One turn moves each row of this set onto another row. After a few examples, where does it send each row asked below?
tedud: [-23 -28  12  11   1  18   9   1 -24  11   6  -9  -8 -21 -21 -19  -8   4
 -28  21 -34   5  12  26  20   5   7   2]
nelaf: [-34  -5   7  24 -16  21   1 -11 -15 -15  45   0  23  -8  22  -2   0  -3
 -22  -1 -15 -21  11  11  -7  -6   7 -46]
tefe: [-20 -14   0  -3 -15  29   6  -1  22   5  18   0  29   0  -3 -14  -5   4
 -39   2  11  -3  12 -18  15 -10 -24 -17]
savok: [ -8 -14  10  14 -37  -7  15   2  -1  26   2   4   0 -25   0  11  35  -4
 -19 -31 -11 -34  32  -3  -1 -13   2 -17]
doru: [ -5 -31  -5   8  19   8  -2 -23  -5 -11   3   4 -23 -30 -17 -20   1  15
 -23  -6 -25 -24  21   9 -10  25  21 -20]
Vore: [-16  14  10  16 -19  -7  -4  -7 -23   1 -14  19  19   1   6   3  20  18
 -30   2 -23  13  23  21  19  -9   1 -19]
bip: [-20 -27   9  -6 -37   2   3  -3   0 -37 -21  24   7  -9   0 -13   4 -20
 -14  14  -6 -30   1  14  26  -7   0 -14]
fub: [-16 -28   2   5   2 -12   7 -12  17  14  34  -3  -1  14  25   5  25  22
  -6   4  -7 -24 -19  18 -16  -2  34 -18]
tadap: [-16 -15  16  11 -23   9  15   4  -1  29  -4   9  -5  -2  10  11  32  -6
 -40 -24   8 -26  32   9 -29  -3  -5 -29]
bop: [-18 -34   3  16 -24  18 -11 -18  26  -1  -5 -25   9  -7  12 -22  21  14
  -3  -3  12   5   6   0 -32  18  -9 -48]
mufuv: [-13 -19  11   9 -20  24   3   9 -25  14  23   2  -4   3  -9 -13   0   9
 -19  14 -31 -14  30  35  22   2   3   7]
goser: [ -8 -27  -7  21 -13   0   4 -12   8  13  29   9  -4   5  32  -5  16  35
  -6   6  -8 -15   9  20 -33  -1  25 -18]
lun: [ 11 -33  18   5 -24 -11   8  25   7  -3 -11 -28 -15 -20   9  19  26 -19
 -30   9  14   2  13  17  24   4 -10  -5]
Taku: [ 19 -19 -11   7 -29   0  -2  -1  -5  10  18 -15  -4   0  26   8  -3  17
   7  43   2  -2  -3  25   9  -6   2   0]
ses: [  4 -31  14  -8  -3  18   6  14  32 -20   6  -2  -9 -22  17 -15   0  -3
 -25   1  25 -23  -1 -26   5  16   3 -27]
Sas: [-14 -36  10  13  -2  22  -4   5  21 -13   7 -20   2 -16  12 -14   0   6
 -28   7  25  -4   4 -42   6   7   6 -20]
fuzu: [ -7 -24  13  19 -34  -9   4 -29   1  -5 -10  25  10  15  21   2  16   0
 -27   0 -24  16   0  30   3  -1   0  -1]
nozu: [ -2 -14 -17   3 -38   7  -4  -3  -4   2  25 -26  11 -18  27   5  10  13
  -3  47  -5  -6  -6  22  -6 -12  13  -9]
bimi: [-14 -20  -7  16   8 -15 -15  -7  -2  -6  28 -14   0 -22  15  -7   4   6
  18  -5  -9   0  -2  13  42  19   1 -32]
Mena: [ 10 -11  -8   2 -31  -8 -14   0  -2  15  21 -25  29  -7  10  11  15  10
  -9  38   2 -13   5  30  13  -6   7   3]
fug: [-19 -20  10   2 -25   3   3  15 -13   3 -29 -10   1 -34   0 -30   6 -28
 -19  16   0 -11 -11  21  27 -15   8 -11]
fem: [ 20 -12  17   3 -20 -15   9   0  10   5 -13 -32 -16 -30  -4  20  34 -20
 -11   9  10  -6   1   9   2   8   2 -10]
Vevan: [ 10 -32  35   7   6  18  -1 -10  15 -11   7  -1   6 -22  18 -10  -9   6
 -12  10  17 -21   7 -36   0  10  11 -13]
tozo: [ -5  -4   4  19  -9  -1 -12   7 -18 -11 -27   7 -13 -23   5   5  25  19
  -3  -5   2  18  -1   1   1  29  19 -17]
reg: [-25 -24  17  16 -10   5  19  -1  -5  10  -7  10   0 -14  -2 -38   9 -24
 -41 -17  -5  -2  -5  26 -17   6  28 -37]
fati: [ -1 -36  15  21 -39  -1  -4  -8 -17 -11 -31  16  -2  -9  16   2  14   7
  17  -2   2  -3  -1   2 -13   6  16  -1]
todu: [-10 -19   6  13  -9  11   1 -10 -22   7   8  -4  -1 -13 -28  -4 -21  -1
 -15  19 -27 -15  24  20  36   0   3   2]
pubi: [-14  -6  16  22 -23 -15  20 -10  13  28   5  -4   9  -5  -9  12  39  -8
 -28 -17  -1 -20  28  18 -18 -18   8 -18]
pepuf: [-20 -16 -13  13  -9  14 -15   3  -7 -35  29 -15  -3 -33  20   5   3 -12
   6  12   7 -10 -16  10  15   7  -6 -25]
Gilu: [-19 -18  13   9 -18  17  18  13  22   9  25   7  22   9  -1 -11 -11  -2
 -34  -1  15 -20  22  -7  24 -17 -11 -15]
taduv: [-20 -29 -10  17  12   9   5 -11 -20  -4 -11   5 -27 -29 -17 -33   3  10
 -24  15 -14 -11  24  12 -14  12   9 -21]
ziso: [ 24 -23   5  13 -17 -22  19  -4   9   2  -1 -15 -23 -16   2  16  24 -28
 -31  -9   2   6   5   6  20  17  -6 -22]
gata: [-16   4  19  17 -25  -2  23  10 -11  27  -2  -4   2 -12 -11  19  45  -5
 -31 -12  -2 -12  16  -3 -13  -8   3 -24]
zik: [ 13 -17  -8   3 -40  -3  11 -10   0   7  12 -11  15  -6   8  11   2  12
   7  51  12 -27  -2  24   1   0   9 -21]
gok: [  3 -30 -14   7   7   9   4  -9 -14 -23  -4  -3 -40 -14   7 -25   9  15
 -16   9  -1 -20  23  20 -12  29   8 -15]
rulu: [-12  -1   2  12 -15   3  -1 -26 -11  11  24   1  24 -28  16 -13  -4  16
   4  -3 -20 -19  22   9   9  15   1 -57]
Vased: [-21 -16 -19  15  -9   0   2 -11  -1   9  35  -9  -5  11  26   1  15  14
 -11  14   1  -5 -11  17 -33  -9  23 -19]
riv: [-17 -25   5  13  -2  10   8 -11  34   3  23  18  33  -4  -7  -9 -11   6
 -26  -3  19  -9  17   8  20  -9 -20  -1]
tupa: [  7 -32  13  -3   7  20  -7   0  11 -22   5 -23  -1 -34   4 -12  -5   1
 -18  11  39 -19  13 -17  16  10  17 -14]
lev: [ -3 -20  -9  -8   6  -4   3 -22   3 -12 -10   7 -30 -20  -4 -25  -1   5
 -12   6 -28 -19  33  24 -19   8   4 -19]
Tefom: [  0 -10   8  15 -17 -24  16  10   5  -7  -9 -18 -13 -30  -4  18  49 -13
 -37  10   8   3   4   8  10   9  -3 -15]
bukem: [-22  -8  42  10 -14 -12  -3  -5  19  22  14 -33  18 -23  24 -14   6 -11
   6   1  -7  -6  15   8  16  -9   4 -24]
Lefog: [-15  -9   5   5  -6 -18   9 -15  30   5   3 -22  12 -26  12 -22   6 -11
   8 -14  17   0   8  20 -16  11 -14 -45]
Ritat: [-24 -13  11  -3   4  27  -1 -16  18  16  30  10  28   3 -10 -13  -4   1
 -43 -10  13 -16  22   9  11 -11   2 -16]
ribu: [ -4 -14 -10  14   4 -10  -7 -19   4  20  21 -13  -4   5  27   0  23  19
 -17  -1  11 -19  -4  11 -39  12  32 -20]
Nizev: [-18 -23  15  16 -18   5   9   4 -13  13   9 -13 -22  -5 -16  -8 -23   0
  -2   6 -27  -4  30  25  22   8  20   9]
Tulad: [-25 -25  24  14 -23  10 -19  -9  14  12   2 -39  23   9  17 -12  12   8
  -8  11  -7   6   1   9  18 -22 -19 -17]
Ter: [-25 -31  27   7 -24  10  21  -4  -6 -20  -4  19  -4  12   1  -7  -6 -17
 -21 -24  -7 -12 -11   7   1  18  27 -26]

ribu goes to lun
rulu goes to fati
fem goes to Gilu
And these:
gata goes to Sas
tozo goes to Tulad
riv goes to lev

